128 stands for zero in the data rows.
Here is a table of points, one per row:
169 107 142 159 129 133 132 134 119 126 121 77 58 110 146 142 85 148 147 109 150 153 154 155 181 122 154 126 47 112 107 122
120 109 134 130 151 112 175 94 123 124 122 142 145 125 79 124 85 136 86 140 118 153 129 106 139 183 149 142 132 147 104 98
128 188 144 90 127 138 143 140 51 127 110 143 119 174 137 84 113 113 112 123 86 135 151 105 162 173 120 102 98 129 101 85
108 133 97 135 152 164 171 133 190 154 160 109 110 134 122 97 107 145 124 120 114 139 142 131 102 113 145 132 32 90 76 169
81 122 168 82 170 159 107 103 130 120 78 87 179 186 164 176 163 186 103 121 160 149 145 179 157 107 147 135 122 138 97 145
82 123 96 168 193 134 95 175 115 128 24 167 122 105 50 97 112 113 146 127 133 102 123 133 111 122 123 192 170 61 141 54
145 157 138 146 152 142 162 149 41 122 149 116 109 193 135 165 96 99 124 98 148 136 68 146 76 149 118 96 138 172 109 173
106 138 123 83 143 201 138 128 163 149 121 120 140 153 98 88 151 117 108 0 103 133 102 98 120 83 149 114 179 108 158 103
111 185 144 179 100 81 169 140 143 114 153 98 97 75 31 131 155 129 130 104 134 119 142 142 129 174 176 113 144 147 167 157
137 139 96 120 135 62 90 146 34 139 130 164 155 133 172 122 100 128 88 110 115 111 163 79 133 127 141 60 68 100 136 175
138 101 111 109 125 142 90 112 113 156 102 131 152 136 135 112 150 110 208 147 50 151 109 74 126 106 83 119 109 133 47 131
89 123 89 123 134 158 168 151 140 137 153 159 103 172 127 143 175 38 149 107 50 149 128 108 124 123 121 133 144 189 150 124
87 157 130 129 191 147 137 133 128 121 116 114 156 78 117 131 112 138 106 121 128 175 74 183 101 142 79 90 92 137 166 195
125 132 92 78 169 121 132 82 110 134 156 149 88 138 137 119 117 146 102 152 126 111 145 91 106 111 124 121 126 59 202 172
122 119 166 153 116 113 163 141 147 135 119 191 115 127 255 122 117 142 126 138 145 121 125 45 147 145 183 129 133 69 119 97
98 137 99 157 119 113 116 108 105 170 125 136 160 119 148 198 165 46 110 117 77 132 170 177 103 104 175 162 131 125 137 161
177 108 124 63 125 144 161 145 173 153 143 156 125 146 98 143 168 161 109 126 120 101 147 185 147 92 146 140 142 110 106 105
120 149 177 90 81 169 100 82 109 114 156 187 109 146 116 147 157 118 139 152 163 120 118 108 91 104 121 149 135 167 74 139
115 133 133 170 171 123 137 127 89 126 93 144 143 126 145 137 156 124 109 81 167 152 163 101 115 192 139 156 167 204 121 160
130 149 100 176 167 88 163 102 169 61 115 113 121 110 102 43 141 140 87 92 170 133 143 45 109 103 129 45 136 129 145 131
110 156 141 119 165 126 181 165 155 109 135 102 129 83 119 150 143 104 114 132 137 128 116 133 113 154 125 162 93 129 147 131
129 112 145 131 105 119 149 146 51 140 167 129 142 213 87 118 135 128 130 133 110 152 115 124 136 119 113 141 148 124 57 114
147 132 130 160 136 151 119 121 144 144 138 141 131 97 117 116 174 102 118 122 140 79 198 111 140 116 115 119 145 154 154 78
159 48 139 127 132 122 104 132 107 162 169 87 144 101 182 47 122 102 119 118 85 109 138 159 136 114 76 133 157 145 112 134
127 160 110 125 133 118 139 166 147 38 141 61 138 135 150 69 221 137 149 139 93 179 175 141 81 139 121 112 177 91 95 137
160 155 99 105 161 155 151 179 149 110 160 149 140 179 97 148 111 95 164 135 102 163 118 153 141 146 149 87 114 106 129 72
95 120 100 154 139 140 97 132 103 156 114 165 132 115 132 170 144 172 176 92 153 144 163 169 115 160 74 91 120 69 152 124
150 131 156 111 123 132 167 63 104 151 115 151 136 131 111 175 137 133 142 135 151 75 146 77 113 118 113 122 120 149 128 106
102 103 234 157 149 223 159 119 155 128 156 167 150 131 154 147 120 104 114 91 123 107 110 112 100 141 204 122 136 145 114 127
109 101 80 197 149 145 155 136 113 139 225 193 144 165 84 106 171 175 152 207 132 87 164 136 107 106 93 156 114 109 177 113
237 138 93 89 85 163 122 143 100 103 43 124 116 108 120 123 143 72 157 122 110 140 135 127 162 128 111 124 79 124 162 100
126 89 123 99 148 89 121 0 132 117 122 136 128 129 85 133 167 102 115 134 169 149 98 153 149 119 115 114 102 121 98 107
108 123 135 139 130 114 122 128 172 116 112 87 175 138 150 160 83 116 107 154 139 133 147 165 96 101 104 148 113 123 103 147
152 101 89 138 146 87 135 141 148 98 143 70 164 162 140 149 115 132 147 114 126 128 173 108 120 97 130 97 129 136 140 74
120 178 153 144 141 84 93 107 161 132 153 140 177 137 155 157 119 111 126 164 92 162 134 115 146 106 121 99 161 96 186 98
105 133 112 115 40 112 112 115 116 172 114 107 79 135 155 129 132 106 124 74 126 111 96 173 127 153 88 120 110 111 83 124
105 112 121 89 119 112 153 139 104 81 107 89 157 43 121 179 157 96 131 107 146 97 161 128 134 168 150 124 130 112 78 182
136 130 135 93 124 136 159 153 96 126 148 103 171 91 106 117 83 103 135 152 142 194 126 150 80 87 143 126 156 152 132 121
118 221 105 114 136 122 174 103 131 149 127 138 93 119 156 123 96 180 129 144 109 185 155 89 106 84 139 129 149 123 186 122
80 117 152 100 98 96 145 225 169 133 161 157 146 142 152 107 146 137 107 138 170 114 127 113 255 149 81 144 157 172 154 189
133 99 145 84 113 121 105 138 127 125 100 126 105 172 152 154 77 127 146 128 137 53 162 163 172 156 111 130 169 123 157 137
109 119 105 126 128 128 143 157 133 158 106 195 135 141 178 60 116 132 136 196 190 157 81 158 142 63 121 100 140 119 98 160
155 120 100 141 99 98 137 135 125 88 100 111 127 147 120 160 130 153 85 169 149 106 133 97 92 122 140 78 124 98 155 149
95 195 123 112 110 133 157 121 169 131 139 98 96 109 114 155 122 182 188 157 54 110 136 135 142 211 99 177 146 151 97 152
129 129 171 119 71 155 151 128 139 91 122 94 102 124 110 140 141 211 106 147 104 150 147 145 135 71 159 71 137 156 144 132
106 119 161 111 112 130 114 87 161 109 99 180 138 158 98 159 112 108 134 96 109 137 133 125 177 134 120 97 82 152 184 150
138 135 119 255 123 134 76 100 195 109 164 167 60 79 148 206 99 114 138 136 92 102 120 132 112 107 109 71 161 181 66 128
126 122 113 104 95 128 150 91 109 127 104 93 141 94 137 135 85 169 153 105 81 65 87 119 154 65 119 150 158 173 144 149
81 5 129 91 114 151 114 114 164 117 129 115 95 118 150 118 93 81 176 144 144 166 186 134 126 197 167 129 123 104 157 113
187 156 135 137 111 146 116 128 192 255 132 93 175 122 118 134 111 130 100 122 164 157 105 117 70 169 133 80 112 138 151 138
101 67 106 142 107 140 145 90 81 132 178 175 139 83 141 59 138 128 153 107 113 148 130 157 107 126 114 106 95 145 158 175
218 106 199 85 121 53 103 109 168 65 119 170 156 157 121 139 130 142 97 60 126 176 98 160 52 197 115 191 171 184 163 146
126 115 133 86 126 156 133 112 107 98 115 106 119 125 132 134 97 129 100 140 146 109 131 94 149 97 138 108 128 147 164 167
177 141 150 184 125 142 129 61 135 91 116 136 149 128 103 71 75 140 180 116 95 140 110 144 187 148 190 166 130 49 125 207
128 161 158 106 133 80 82 138 142 155 159 80 42 125 117 101 135 123 180 144 162 125 162 141 77 130 149 146 115 169 109 156
125 104 131 123 73 95 113 185 116 131 123 146 138 113 92 117 123 137 123 117 78 167 153 114 113 105 141 136 129 158 109 72
161 117 42 120 129 107 82 184 183 97 173 219 102 97 170 171 115 124 119 95 110 125 85 103 134 62 154 122 81 179 96 138
94 95 95 154 135 115 165 160 111 121 78 123 154 129 128 108 162 157 123 160 131 91 93 117 42 137 129 142 77 100 137 75
111 89 81 118 132 135 71 107 142 125 159 90 124 117 117 96 115 139 117 157 176 141 144 86 124 110 128 158 104 113 126 122
153 124 208 125 113 123 110 163 103 140 76 113 116 65 125 142 172 120 98 93 106 158 159 139 139 78 108 149 105 115 108 158
148 122 93 127 118 130 118 122 149 92 118 155 51 180 125 109 129 104 123 106 158 134 76 170 98 160 164 158 115 134 175 116
120 134 162 132 186 129 153 120 88 152 132 126 48 97 168 98 131 143 98 101 112 111 175 181 150 136 125 123 82 184 117 10
105 128 131 192 172 69 147 113 110 174 24 104 78 180 147 106 167 152 136 156 110 135 84 145 124 83 102 188 162 131 205 127
83 161 126 131 144 134 101 120 143 99 135 125 203 107 191 135 96 127 167 147 113 158 101 161 135 119 136 131 125 179 143 43
170 208 121 163 144 133 93 92 113 116 109 108 148 173 81 49 151 96 106 136 149 134 110 142 157 123 137 122 93 135 146 135
164 103 96 110 219 89 127 158 92 162 122 170 85 127 143 139 111 137 167 128 153 110 172 116 122 59 155 115 176 93 102 182
136 92 155 107 134 127 92 160 77 145 156 153 151 109 110 113 62 219 120 94 69 154 116 138 109 138 117 144 113 130 88 127
196 71 108 160 143 107 138 117 145 144 139 78 138 165 130 150 185 130 90 117 119 110 95 145 170 135 125 151 86 146 169 156
85 124 139 108 172 148 100 118 89 161 179 93 101 93 118 161 124 89 101 107 129 127 139 131 171 127 148 154 165 105 96 159
192 109 120 98 109 174 140 126 134 167 71 116 141 103 139 143 179 124 192 143 102 77 126 104 124 201 82 138 155 148 121 175
120 112 141 88 110 103 112 104 106 149 143 88 132 112 98 125 91 90 141 194 170 94 135 115 140 152 142 82 158 131 114 129
141 119 105 119 119 155 177 121 154 96 127 135 71 83 120 143 87 117 94 131 148 147 101 105 121 154 0 121 163 92 124 105
82 132 116 128 121 62 88 155 180 117 96 117 149 137 125 128 166 102 128 102 136 135 128 85 153 120 134 140 108 89 49 133
93 131 120 182 95 203 108 201 124 133 66 126 122 147 79 147 165 146 33 210 125 128 184 113 148 121 118 169 110 114 155 139
104 176 130 93 135 174 0 135 135 109 141 98 118 148 130 131 117 199 137 96 154 94 130 106 107 148 119 105 153 132 163 108
110 164 116 146 81 174 101 133 127 101 163 134 118 96 141 118 113 71 98 135 154 112 94 142 132 112 151 122 174 125 128 111
169 198 129 117 119 185 107 96 155 102 129 173 155 159 160 106 105 84 97 109 157 102 186 153 131 116 91 176 108 166 89 146
131 91 83 103 119 147 120 97 153 157 71 180 143 105 112 114 139 196 112 119 140 174 101 121 185 124 158 103 173 177 95 123
112 90 152 112 110 143 78 128 131 121 105 148 85 157 130 85 152 82 66 223 60 107 85 117 70 124 201 163 130 116 144 99
143 170 28 149 30 107 145 124 118 129 150 95 156 140 179 104 79 147 103 85 157 94 168 168 122 146 140 160 160 109 112 113
84 122 112 93 109 81 108 137 146 129 123 146 120 99 117 134 122 135 129 121 139 96 60 227 92 148 150 77 111 110 120 106
There is one direction along which these points spread out most. How far along it is each point below, from 0 to 99? 50 is the average, and the first point above lies past it. One standard deviation of the points above along it is 16.
105 155 109 112 90 101 157 79 126 142 147 135 116 152 113 181 142 148 127 113 117 128 106 103 132 111 98 164 116 80 105 129 51
170 166 135 131 146 156 91 132 110 102 210 108 131 121 159 173 195 146 103 158 155 161 84 88 137 217 120 126 124 119 107 143 64
125 132 181 136 118 135 129 169 154 97 83 145 134 146 89 93 63 119 191 117 126 100 150 102 69 142 102 140 82 156 146 175 54
150 39 130 166 123 142 153 101 138 113 138 81 137 128 120 140 103 120 102 152 146 183 140 128 172 138 117 137 132 114 125 101 49
146 108 137 179 124 148 131 125 138 113 139 86 116 156 71 151 85 143 119 162 113 148 98 112 153 148 147 138 171 153 169 131 46
127 140 175 146 145 106 142 120 106 119 131 110 191 132 122 81 185 153 158 139 111 37 118 128 122 94 127 124 124 98 141 110 33
140 133 129 125 138 125 111 148 107 118 162 135 163 78 122 160 150 168 194 122 182 136 103 129 161 152 195 207 136 127 138 90 56
87 132 173 178 77 170 178 147 106 120 161 124 137 196 118 136 123 86 162 67 156 132 119 58 102 72 106 138 144 92 160 121 40
138 137 200 129 128 106 126 164 126 139 148 88 134 72 142 135 152 116 132 116 133 89 61 147 217 155 141 128 94 38 108 137 63
148 153 156 126 115 69 153 143 117 128 136 155 98 108 114 137 137 136 210 171 192 198 128 153 130 110 136 134 140 124 128 114 46
98 140 96 110 179 116 132 136 131 136 138 94 162 137 119 125 94 107 161 162 154 93 100 95 142 107 121 132 96 214 101 88 49
166 116 137 116 154 91 177 132 124 126 126 147 159 118 119 148 115 140 87 188 86 73 140 170 113 146 136 59 186 69 124 102 39
